Where one turn sends some rows of the set: a few examples, then the rows asked:
Q625: [ 10.2 -22.8 -28.6 -19.8 -15.0 -24.0  -3.0  10.9  22.9 -15.6 -17.9  25.7
 -14.3]
Q871: [ -2.8   4.2 -11.1  29.5   6.5 -25.0 -32.7 -35.3   7.0 -29.8  14.0   8.4
  -2.7]
Q359: [-13.3  -4.8 -32.7  -9.2 -26.6 -30.3  -5.1  21.0  12.0  11.6  -9.9  -6.4
 -10.3]
Q947: [ 17.6 -14.5 -40.2   1.1  -5.7 -11.1  11.9  -3.7   5.5 -47.1  11.2  26.2
 -16.0]
Q602: [  5.6  12.2  11.0  20.4  11.9  -0.2 -14.6   8.9  20.1 -26.8  40.2 -20.6
  25.2]
Q332: [ -4.1 -13.5  36.2 -22.1 -18.3  -6.2   1.6   1.0   7.2   4.8  10.4  -5.1
  16.9]
Q725: [-18.9  -8.8  17.1  -6.9 -24.1 -11.2 -31.7  33.9   1.7  13.3  22.4   1.6
   6.3]
Q834: [  4.1 -19.3 -29.8   5.2 -28.8  41.0 -11.6  17.5  -5.8   6.5  18.2   7.9
   5.5]
Q594: [  3.9 -15.2 -16.3   8.7 -14.4  29.2   8.6  13.3 -11.7  13.1   7.8  24.4
  23.5]
Q217: [-19.1  -2.3 -10.5  -4.5  -5.5 -34.5 -11.1 -14.4 -13.5   6.9  10.9 -23.7
 -20.6]
Q231: [  3.9  10.1  -1.8  -5.0  -1.1 -24.9  -8.6 -22.4  23.3 -47.0  15.2 -22.3
 -15.0]
Q887: [  6.4  -3.4  28.6  29.7   9.9  18.9   7.1  -2.7   7.3 -32.5  26.3  16.3
   8.6]
Q573: [  4.4  -1.6 -39.6  25.1  -2.1  13.3 -22.6  -0.1   5.5 -31.1  -0.6  33.1
 -27.8]
Q470: [ -2.6  -3.0 -37.2  24.7  16.0  -0.5 -23.6  -4.1   3.1  16.1 -15.5   6.5
 -14.7]
Q977: [ 10.4  -0.6  10.7  37.0   2.6  23.7  -5.7   5.0  26.7 -37.2  33.1  -8.3
   5.8]
Q206: [  9.6  -5.5 -20.3   0.9   0.9  44.8 -32.0   9.0 -12.3  -4.9  25.5  11.0
   5.1]
Q743: [-10.5 -16.9  27.5 -11.5 -38.1  -9.6 -20.4  14.1  22.2  -1.0  18.0 -14.9
   7.6]
Q709: [  8.5 -10.8  -6.8  -8.2   4.0 -32.4  19.4   9.7  25.3 -36.9   2.1  -2.0
 -27.9]

Q332 turns into Q887
Q834 turns into Q743
Q625 turns into Q709
Now find these:
Q217 turns into Q871
Q359 turns into Q231
Q602 turns into Q206

